In the rows, 128 means zero.
One turn moves each row of this set onto another row. After a few examples, where does it send each row asked below?
K_578: [149 153 138 120 133 131 142 130 121 159 147 130  80 190 136 116 126 127
 148 110 134 131 142 152 129 129 137 119 137 120 127]
K_410: [130 143 105 108 154 102 107 113  91 112 171 101 108 152 118 134 111 130
 129  96 126 141 149 132 158 117 121 148 123 130 157]
K_70: [136 149 127 146 135 111 123 122  75 125  92 123 116 149 110 112 131 122
 152 130 131 144 143 140 131 125 130 128 133 140 170]
K_730: [124 144 127 131 129 108 106 134  83 119 105 120 119 142 113 137 133 125
 147 131 128 131 136 131 120 134 110 113 135 149 161]
K_115: [146 131 138 115 153  96 111 114 131 129 125 123 112 167 147 123 116 102
 148 103 116 122 101 161 160 145 140 131 150 118 171]
K_692: [139 159 110 124 136 125 136 144  97 149 140 154 110 199 126 115 146 119
 139 107 153 134 136 140 143 133 140 112 141 127 136]
K_337: [130 164 127 118 121 116 135 112 108 160 142 141 103 196 133 120 133 127
 144 104 140 156 142 126 118 116 129 136 132 131 141]
K_504: [151 128 146 116 157 107 122 103 116 132 123 121 110 165 131 109 112 112
 161 115 120 133 102 169 160 132 153 142 135 116 163]
K_292: [144 167 143 143 157 118 130 151 101 140 145 102 134 163 148 131 116 115
 121  96 118 119 129 158 138 133 120 126 157 167 131]
K_598: [145 122 142  97 148 102 105 107 128 125 137 117 115 158 137 122 109 112
 148 117 117 123  89 151 154 140 134 124 141 119 153]
K_987: [130 150 118 139 130 100 109 134  79 124  94 119 110 152 122 129 138 120
 142 114 126 131 144 138 130 135 112 120 144 135 179]
K_200: [147 155 150 143 158 128 137 145  86 138 146 109 139 159 130 113 120 117
 123 105 127 119 119 155 146 127 139 135 152 160 112]
K_98: [148 166 142 136 160 117 140 148 104 136 169 106 128 160 128 131 107 126
 109 110 142 121 130 144 144 130 126 133 156 163 125]
K_144: [143 169 139 133 163 116 122 142 107 131 151 111 138 155 135 119 103 113
 118 112 127 124 129 165 149 141 128 114 144 174 131]
K_757: [135 149 123 113 153 103 129 120  94 125 183 101 109 159 119 139 113 136
 112  95 141 135 142 125 148 114 121 162 142 134 146]
K_591: [139 147 130 123 131 105 120 125  93 124  99 136 114 153 113 132 131 123
 150 138 147 133 130 141 127 129 116 120 142 136 187]
K_759: [124 146 129 103 133 120 133 114 109 143 151 153  90 183 133 112 149 109
 127  94 146 131 147 154 135 132 146 138 137 119 140]
K_346: [131 129 119 125 152 112 125 114  82 118 167 103 113 154 117 130 128 125
 134  92 125 135 141 119 153 104 139 168 133 125 138]
K_336: [154 131 143 101 143 103 121 107 127 125 119 131 105 160 129 119 114 112
 148 128 137 122 102 160 148 136 133 124 148 115 179]
K_288: [137 139 109 121 151 101 116 117  98 119 170  92 105 160 135 136 120 125
 127  83 116 135 145 118 150 110 120 154 142 121 155]

K_692 turns into K_337
K_346 turns into K_504
Now these:
K_730 turns into K_410
K_288 turns into K_115
K_98 turns into K_591

